One turn moves every row onto another: examples first, then more rows asked
J159: [-21  -5   8  -6  -2  15 -12 -51 -31   6  26  26 -12  13  -6 -41 -24  21]
J889: [ 13   6 -15  11  33  43 -17 -10  -6   5  -7  15  28   5  11   0 -18  18]
J148: [ -2  -9 -18   4  10   7 -26 -18  13  34  38  39   3 -22 -11 -48 -35  23]
J57: [-15 -16 -22  -6  -4  -7 -22 -10  17   9  15  24   7 -33  -5 -44 -25  26]
J365: [ 11   2 -19  10  28  37 -16  -4  -4  -6 -11   7  31   5   9  -1 -14  23]
J444: [  7   5 -16  17  12  34 -10  -4 -11 -16  -2  24  17  22  34   3  -8  29]
J565: [ -2 -14 -13  27   2   6   3 -18   2  27  35  31   1 -28   5 -48 -32   9]
J217: [-21   0  -8 -11   2 -21 -15 -32 -14  26   4  35  -9   2 -10 -29 -29  25]
J522: [-29  -4   8  -9  -8   3 -10 -46 -32  -4  10  21 -12   6  -4 -34 -24  22]
J198: [-17   8 -14   1 -21 -16   6 -31 -15  20   5  16   2 -12  -7 -36 -30  29]
J279: [ 14  -1 -11  19  34  35 -15  -9  -8  -1 -11  15  25   3  14   1 -13  17]
J864: [-12 -34   1  16   3  25 -18 -29 -12 -13  35  25  -9 -11   2 -61 -21  13]
J966: [-13 -33  -1  11   1  16 -12 -22 -21 -12  26  33 -16 -25   9 -53 -18   8]
J430: [ 11  10 -11  13  34  42 -21 -12 -11   1  -7  11  29  16  10   0 -15  23]
J226: [ -8  -2 -11 -18 -12  24  -3 -28 -11  22  29  26  -4 -34  -3 -42 -32  26]
J414: [-13  -5 -15 -17 -19  21  -7 -29  -2   7  26  19   3 -33  -9 -49 -28  31]
J384: [ 13   2 -22  13  10  40  -6   3  -2  -5   6  28  25   4  33  -1 -10  29]
J634: [-24 -31  -6  19   9 -15 -35 -24   3 -14  19  25   0   7  -7 -52 -20  16]
J610: [-12  10  -8   9 -11   3  -1 -42 -10  34  31  18   8   3 -13 -41 -38  27]
J984: [-10 -22 -20  19 -11   0  -5 -13  11   2  25  10  11 -28  -1 -56 -27  22]
J789: [-23   1  -4  -8   5  -8 -29 -39  -1  20  26  22  10  21 -21 -43 -27  31]
J896: [  8  17 -20   6   9  40 -10 -10  -8   0   7  24  25  21  24   4 -14  37]
J829: [ 11   7 -13  10  31  30 -17 -10 -10  -3 -14  10  25   8   8   2 -13  20]
J953: [  5  18 -21   4   5  34  -7  -8  -7  -8   1  17  22  14  24   5 -11  43]
J552: [  4   0 -14  18  16  38 -14  -9  -6 -13   8  24  21  25  32  -3  -7  30]
J193: [-15 -21   2  27   5 -17  -1 -28 -27   6  16  34 -14   2   9 -34 -30   5]
J784: [ 16   2 -25  12  12  43  -9  -2   2 -12  11  20  28   8  31  -4  -8  34]
J322: [-15 -16   2  33   0  -9 -13 -37 -11  -6  28  17   5  19  -3 -53 -27  16]
J215: [-15 -29   0  21  22  -9 -25 -20  -8  12  26  46 -12   3   2 -40 -27   5]
J344: [ 11   0 -16  17  33  41 -22  -8  -3  -6  -5  11  31   9  11  -3 -17  19]

J565 turns into J193
J896 turns into J384
And these:
J414 turns into J864
J789 turns into J148
J430 turns into J889

One turn moves every row onto another: examples first, then more rows asked
J176: [-22  14  -5  -3  -4   3 -22   9   6 -31 -23  -8   6  -4  22  12 -23  18
 -26   7   4 -11  -1   1  12 -21 -15  -3  14  10  -1  -6  -3]
J421: [  4   2  -1  12  16  -1  17  -3  12  32 -41  19 -22   6   5  -5   5 -15
  17 -10  12  -7   6  -6  18  15   3  36  -4 -14  14  -4 -12]
J670: [ -4   7   0   6   4  18  17 -15 -22   7  11  -5  -6  13  -2   4  26  15
   3  -3 -12  22  15  25  -4  -2   2  36  -1  -3  -5   9  32]
J538: [ 21  16  18 -14 -36   2   9 -21   2   7   5 -12  -2 -11   7   2  -1  -6
  -8 -10  -7  -6 -26 -12 -14   8  -7 -21 -30 -17   6 -15  -8]
J284: [-13 -31 -20  -8   8  -8 -11  17   8  -5  27  22  17   8 -10  -8  -2 -17
  -2   9 -13  22  16 -26  -8  -3  -6   5  14  -7  12  15   2]
J369: [-16   0   1  22   7  14  19 -19 -25  15  12  -6  -9   8   4 -12  25   0
   8   2 -16  21  19  11  -7   8   7  35   4   2 -12  12  26]
J780: [ -2  25   1 -12  -7  18  -4   5  -8  39 -20 -22 -12  24  -4 -10  15  -8
 -16  -3 -20 -13 -15 -29   0 -15   5  21  -8   4  21 -12  -4]
J6: [ 20   6  13 -20 -30  15   4 -20  10  13   1 -12 -15 -18  11 -10   7  -7
   1  -2  -4  -8 -32   0 -20  23  -2 -13 -19 -14  10 -17 -11]
J841: [-11 -11  -4   6   1   5  27 -11 -15   3   8 -13   2   8  -5  -5  20  13
   9  -4 -25  19  18  33   1  -3   2  25  10  -7  -3  15  26]
J267: [  6  12  27  -5   6  -4 -25 -18   4  13  12  14 -14  13  12  -4  -1   8
 -23 -13 -23 -25 -25 -12  15 -20 -18   0 -11  -7 -18 -11  -9]
J256: [  7   0   7  22  13  -6   1 -10  11  34 -35   7 -23   9  10  -3  17  -8
  12  -2  17 -21  -1  -8   7  14  15  25   2 -30   6 -24  -5]
J644: [-14 -20 -21  -8  16 -14   1  15   5  -3  37  30  17  -4  -3  -4  -2 -16
  -5  -8  -1  24  11 -21 -10   1  -6  -5   1 -12  12  12  12]
J377: [-17  -5 -15  22   0  15  25  -8 -16  12   5 -15 -13   5   3  -9  24   1
  -1  17 -14  20  13  18   0  -4  16  28   0   1   1  10  29]
J175: [ 21   7  15  -8 -29  -6   0  -6   9   6 -10 -23  -8 -13   4  -6   3   1
   1 -12   3 -10 -22 -15 -17  18 -11 -32 -29 -13  -5 -14  -5]
J368: [ 14   5   0  15  13  -1   4  -6   9  29 -40  17 -16   9  -7   2   5 -12
  13  -8  16 -16  -3 -15  20   0  14  33  -5 -16  16 -26  -5]
J28: [-16 -21 -14 -13   6 -10 -10  16   8  -3  19  12  31  18   4 -12 -16 -24
   1  -5  -8  15  18  -7 -24  -3 -14  -3  18  -6  16  16   9]
J972: [ -9 -30 -15 -13  15   1  -4  13   4 -11  25  19  24   9   1   4  -8 -29
  -1 -18  -9   9   8 -26  -9   2 -19  -8  20 -13   9  -2   6]
J506: [-19  -2  15   0  -1   7 -25   4   9 -25 -30 -13  10 -13  18   0 -21  11
 -24   2  15  -8 -16   3  10 -11 -21  -4  13  12  -3  -6   5]
J293: [-21  13   0  -6  10   1 -21  19  13 -23 -12 -10  11 -24  18  11 -22  19
 -21   5   3  -7   0  -4   9  -7 -11 -18  14  11  -3   4   4]
J312: [-12   3   4   8  -3  10 -16   4  25 -32  -9  -7   0 -17  17  -3 -36   6
 -18  -1   5 -20  -1   1   8  -9 -15 -22  19   8   3  -1   4]
J626: [ -4 -25 -21 -18  10  -4 -14   6  -3   0  25  35  18  22  -8   1  -3 -19
  -1  -7  -9  16  19 -23 -13  -7 -18  -4   7  -5  15   2  -4]
J89: [  3   9  -4  20  11  15   5   5 -13  19  -4   9 -23   1  -2  11   5   4
 -18  -3  -8  10   9  -4 -11 -18   1  18 -21 -27  53  11  18]
J676: [ -3  -2 -15  13  13 -17  19  12 -25   1  23  18 -10   9 -11  13   0  17
  -1 -18  14  16   1   4 -10 -21   0  -6   6  24  23 -11  -2]
J793: [ 16  14  12 -12 -26   6 -12 -12   9   4   0 -23 -18  -5  11  -6  12  -2
 -13 -13  -6  -8 -27  -7 -14  23  -7 -27 -16 -30 -13 -12  -4]
J651: [ 17  -3   9  12  17   6   2 -13  13  33 -37   9 -21   6  -2  -4   1 -21
  29  -1   8 -16  -2   4   4   8  19  24  -2 -24   7  -2   5]
J443: [-26   5   0  -5   9  -8 -26  14  19 -23 -24  -4   5  -8   1   4 -18  21
 -15  -5  11  -6  -5  -1  12 -10  -7 -22  13  17 -14  -4   9]
J929: [ -8  13  -5  -5   2 -21 -12  22  -1 -32  -1  20  -8  25 -10  22  -4 -13
 -15  -5  -6  -2 -19  11 -22 -14  -4  -1 -10  -4 -22 -15   7]
J840: [  4  -1   6  22  10  -4  -2 -12  -2  49 -37  10 -21  13  17 -11   9 -17
  10  -5  10 -11  -4 -22  18  11   8  16  -1 -20  13  -9  -8]
J956: [ -2  -8 -11  13  16  21  21 -10  -6  12  20 -14 -10  13   7 -14  19   7
  12  -6  -6  15  22  19   0  -1  -8  37  10   0  -9  17  19]
J559: [ 24  16  24 -12 -29  -1  11  -8   9   6  -4 -28  -7 -12   7 -15  -4 -10
   0 -13  18  -7 -32  -8 -12  17   0 -10  -9 -13  -2  -5 -13]

J176 turns into J538
J293 turns into J175
J644 turns into J443
And these:
J312 turns into J559
J267 turns into J780
J506 turns into J6

